One vector is turned by the same rotation once a tick. Each row is the vector after some number of ticks, and that number follows the row.
The counts run from 0 to 145.
147, 78, 140, 129, 102, 107, 78, 107, 129, 142, 92 : 103
153, 59, 90, 101, 93, 141, 107, 157, 107, 153, 118 : 66
111, 122, 80, 130, 180, 126, 89, 113, 103, 87, 104 : 63
110, 147, 141, 165, 106, 141, 166, 135, 148, 200, 123 : 19
143, 129, 128, 65, 72, 160, 139, 137, 146, 149, 103 : 3
122, 113, 108, 146, 96, 142, 163, 108, 99, 149, 131 : 56
131, 117, 108, 101, 172, 152, 96, 99, 128, 162, 93 : 76
117, 135, 139, 83, 152, 104, 74, 123, 92, 117, 154 : 50
106, 80, 98, 123, 80, 104, 130, 138, 123, 102, 129 : 54
136, 146, 144, 105, 143, 148, 80, 86, 83, 174, 101 : 114
107, 118, 113, 171, 156, 143, 104, 176, 118, 135, 98 : 74
129, 90, 76, 137, 90, 129, 150, 98, 109, 133, 142 : 55
86, 150, 104, 155, 156, 172, 131, 114, 121, 89, 91 : 138
117, 97, 107, 125, 110, 130, 95, 131, 167, 88, 95 : 91
118, 145, 158, 138, 139, 148, 101, 154, 137, 191, 106 : 86
123, 130, 109, 100, 90, 148, 160, 122, 159, 93, 70 : 15
109, 108, 107, 138, 93, 145, 157, 161, 81, 184, 144 : 57
80, 137, 78, 105, 100, 122, 163, 141, 155, 100, 144 : 5
107, 151, 126, 92, 168, 135, 102, 115, 158, 132, 129 : 88
136, 109, 117, 131, 83, 117, 135, 164, 174, 95, 93 : 16
133, 87, 98, 86, 133, 131, 112, 120, 123, 165, 129 : 1
116, 149, 142, 91, 119, 140, 90, 117, 99, 82, 100 : 127
113, 105, 94, 140, 141, 157, 105, 88, 98, 108, 94 : 64
100, 131, 129, 82, 94, 140, 151, 163, 147, 127, 143 : 4
119, 104, 108, 147, 138, 112, 104, 83, 153, 118, 81 : 26
88, 160, 125, 166, 139, 103, 137, 108, 145, 95, 149 : 34
91, 158, 121, 185, 148, 154, 107, 150, 104, 133, 102 : 73
124, 143, 135, 162, 151, 151, 137, 137, 134, 180, 103 : 85
112, 154, 146, 115, 157, 170, 100, 131, 118, 171, 96 : 11
100, 152, 118, 190, 93, 162, 149, 155, 125, 114, 108 : 7
124, 159, 122, 91, 127, 143, 112, 103, 154, 112, 78 : 89
124, 75, 132, 115, 93, 93, 118, 138, 157, 186, 128 : 29
107, 188, 161, 126, 137, 139, 110, 110, 150, 116, 99 : 23
93, 112, 116, 183, 128, 98, 128, 118, 101, 132, 170 : 46
117, 132, 91, 89, 133, 139, 121, 110, 160, 103, 99 : 14
122, 141, 117, 164, 144, 115, 91, 97, 143, 104, 75 : 101
105, 129, 122, 184, 158, 132, 104, 149, 132, 158, 128 : 9
88, 170, 161, 152, 106, 104, 123, 136, 148, 112, 153 : 33
104, 114, 127, 103, 82, 85, 139, 109, 149, 108, 142 : 42
105, 104, 98, 160, 118, 120, 171, 121, 156, 171, 121 : 18
113, 123, 127, 197, 84, 112, 115, 169, 107, 114, 143 : 45
132, 93, 104, 110, 83, 132, 132, 161, 94, 162, 140 : 132
80, 176, 153, 128, 138, 135, 132, 103, 124, 157, 133 : 97
93, 96, 137, 186, 136, 115, 77, 106, 101, 139, 148 : 112
136, 128, 118, 74, 125, 158, 111, 133, 127, 169, 75 : 77
108, 138, 124, 158, 76, 127, 159, 132, 126, 106, 132 : 44
121, 145, 108, 93, 102, 130, 113, 100, 102, 83, 93 : 52
132, 103, 118, 83, 96, 114, 142, 94, 123, 195, 120 : 105
89, 119, 147, 201, 132, 116, 90, 125, 105, 122, 130 : 111
83, 175, 107, 162, 135, 149, 135, 136, 111, 110, 143 : 72
89, 156, 128, 111, 105, 132, 154, 169, 127, 108, 172 : 70
107, 96, 81, 152, 168, 141, 86, 136, 131, 151, 114 : 75
113, 112, 115, 115, 131, 127, 89, 131, 109, 63, 117 : 128
130, 115, 164, 91, 111, 118, 72, 109, 114, 147, 114 : 115
80, 138, 119, 105, 149, 124, 134, 132, 106, 152, 172 : 59
141, 79, 112, 137, 73, 146, 143, 145, 103, 141, 114 : 131
124, 104, 138, 72, 122, 110, 84, 106, 116, 114, 140 : 116
103, 128, 130, 128, 122, 120, 130, 170, 103, 166, 186 : 58
88, 182, 139, 113, 110, 143, 157, 163, 104, 136, 153 : 135
131, 82, 116, 109, 118, 112, 105, 109, 152, 165, 131 : 104
129, 115, 152, 90, 67, 99, 101, 120, 132, 121, 132 : 41
127, 120, 136, 148, 152, 128, 85, 81, 104, 160, 104 : 113
135, 76, 109, 119, 122, 143, 86, 143, 107, 139, 94 : 0
108, 144, 166, 113, 137, 131, 69, 130, 84, 150, 122 : 49
109, 112, 122, 178, 119, 115, 149, 156, 160, 127, 148 : 83
144, 85, 106, 119, 94, 152, 95, 148, 101, 130, 87 : 65
106, 100, 143, 133, 95, 110, 132, 161, 167, 178, 162 : 95
83, 148, 98, 148, 157, 135, 120, 133, 109, 81, 153 : 137
131, 117, 129, 100, 120, 121, 96, 72, 139, 161, 112 : 39
131, 119, 120, 58, 122, 149, 106, 159, 141, 131, 103 : 78
115, 90, 129, 131, 68, 97, 139, 126, 104, 90, 135 : 119
88, 176, 145, 111, 125, 145, 123, 179, 88, 93, 149 : 136
117, 136, 114, 68, 142, 115, 94, 86, 105, 104, 125 : 51
104, 148, 148, 127, 96, 119, 169, 100, 158, 168, 142 : 31
118, 149, 126, 107, 74, 127, 143, 108, 124, 90, 106 : 118
144, 117, 95, 59, 123, 145, 120, 121, 121, 162, 114 : 2
136, 118, 131, 146, 147, 109, 83, 135, 153, 73, 96 : 25
128, 113, 117, 113, 70, 106, 104, 117, 107, 82, 101 : 53
113, 144, 150, 98, 76, 114, 137, 115, 131, 163, 118 : 106
100, 138, 143, 113, 149, 125, 98, 143, 103, 165, 165 : 124
92, 121, 107, 145, 75, 119, 168, 93, 134, 99, 152 : 43
128, 80, 93, 88, 105, 121, 135, 116, 133, 157, 143 : 67
114, 86, 109, 154, 89, 109, 140, 145, 117, 104, 154 : 120
111, 153, 124, 105, 98, 127, 155, 174, 116, 135, 136 : 69
103, 145, 120, 126, 84, 143, 182, 132, 161, 104, 107 : 81
109, 160, 96, 155, 111, 134, 181, 140, 142, 112, 139 : 6
124, 132, 137, 105, 107, 131, 85, 133, 151, 96, 90 : 90
135, 90, 94, 128, 101, 157, 135, 99, 95, 102, 106 : 130
101, 123, 98, 168, 149, 130, 154, 150, 163, 167, 149 : 84
103, 159, 133, 155, 109, 90, 155, 106, 131, 100, 145 : 109
93, 155, 143, 129, 130, 140, 83, 140, 156, 96, 79 : 24
115, 128, 154, 173, 121, 132, 83, 110, 122, 118, 78 : 36
132, 124, 105, 61, 99, 154, 132, 129, 127, 162, 107 : 143
80, 150, 144, 134, 155, 112, 95, 156, 136, 159, 158 : 21
117, 123, 127, 71, 83, 137, 147, 178, 124, 143, 133 : 144
110, 143, 85, 79, 97, 147, 168, 118, 121, 182, 150 : 68
117, 99, 69, 117, 116, 113, 110, 105, 133, 77, 123 : 129
135, 98, 141, 143, 70, 122, 155, 153, 131, 173, 110 : 94
102, 137, 122, 143, 198, 158, 110, 131, 131, 171, 104 : 10
90, 95, 109, 159, 98, 114, 147, 113, 102, 126, 160 : 121
98, 177, 166, 139, 85, 107, 130, 138, 138, 139, 129 : 32
123, 74, 79, 107, 142, 137, 77, 123, 122, 158, 108 : 141
139, 93, 121, 138, 94, 134, 114, 86, 158, 150, 74 : 27
92, 194, 156, 159, 117, 123, 123, 148, 125, 139, 111 : 98
75, 151, 126, 132, 95, 77, 142, 118, 147, 114, 175 : 108
139, 102, 103, 144, 84, 126, 139, 112, 158, 157, 108 : 93
86, 129, 155, 103, 180, 120, 76, 156, 151, 156, 125 : 87
96, 165, 122, 93, 161, 137, 117, 109, 84, 146, 143 : 125
101, 159, 94, 107, 114, 148, 165, 135, 105, 159, 163 : 134
87, 153, 158, 133, 140, 101, 103, 151, 149, 109, 120 : 99
134, 116, 151, 82, 94, 108, 116, 91, 115, 146, 113 : 40
124, 93, 82, 127, 106, 112, 135, 117, 165, 99, 111 : 92
95, 149, 155, 168, 129, 118, 107, 89, 130, 126, 124 : 35
120, 121, 127, 152, 160, 175, 85, 136, 98, 110, 85 : 139
91, 115, 112, 193, 130, 146, 124, 169, 105, 132, 120 : 8
139, 96, 104, 132, 153, 150, 86, 154, 94, 119, 89 : 140
91, 156, 146, 178, 99, 120, 130, 109, 110, 117, 118 : 110
101, 135, 155, 153, 121, 140, 128, 151, 68, 167, 156 : 123
90, 134, 120, 153, 147, 99, 97, 96, 142, 95, 130 : 100
113, 132, 106, 64, 137, 122, 113, 137, 158, 113, 111 : 13
109, 138, 146, 149, 119, 136, 125, 166, 134, 186, 128 : 20
125, 145, 146, 159, 144, 143, 98, 117, 89, 166, 139 : 48
96, 129, 135, 176, 139, 143, 108, 107, 93, 166, 146 : 47
99, 175, 156, 126, 135, 148, 90, 148, 74, 106, 122 : 61
117, 123, 109, 65, 133, 115, 130, 142, 155, 127, 123 : 79
104, 120, 93, 118, 115, 120, 150, 135, 115, 175, 173 : 133
110, 139, 89, 91, 110, 124, 157, 131, 160, 98, 127 : 80
83, 182, 130, 101, 128, 158, 120, 85, 114, 110, 122 : 126
87, 142, 131, 113, 116, 92, 152, 138, 146, 181, 147 : 96
115, 123, 120, 103, 110, 98, 143, 113, 141, 178, 145 : 30
103, 117, 127, 172, 103, 136, 134, 106, 89, 162, 133 : 122
110, 131, 103, 80, 107, 108, 127, 87, 126, 95, 134 : 117
136, 139, 147, 87, 152, 135, 72, 160, 138, 146, 116 : 12
105, 122, 121, 170, 78, 140, 165, 179, 154, 111, 126 : 82
128, 91, 125, 120, 133, 107, 83, 80, 134, 156, 106 : 38
125, 92, 122, 131, 77, 126, 117, 125, 146, 166, 85 : 28
124, 104, 146, 149, 129, 108, 62, 111, 123, 143, 88 : 37
87, 178, 145, 122, 188, 112, 124, 100, 158, 144, 147 : 22
86, 154, 114, 147, 139, 133, 145, 145, 122, 94, 168 : 71
145, 115, 132, 142, 114, 131, 99, 108, 126, 137, 66 : 102
98, 131, 129, 131, 150, 147, 79, 141, 90, 78, 116 : 62
104, 132, 163, 111, 81, 86, 147, 155, 130, 132, 159 : 107
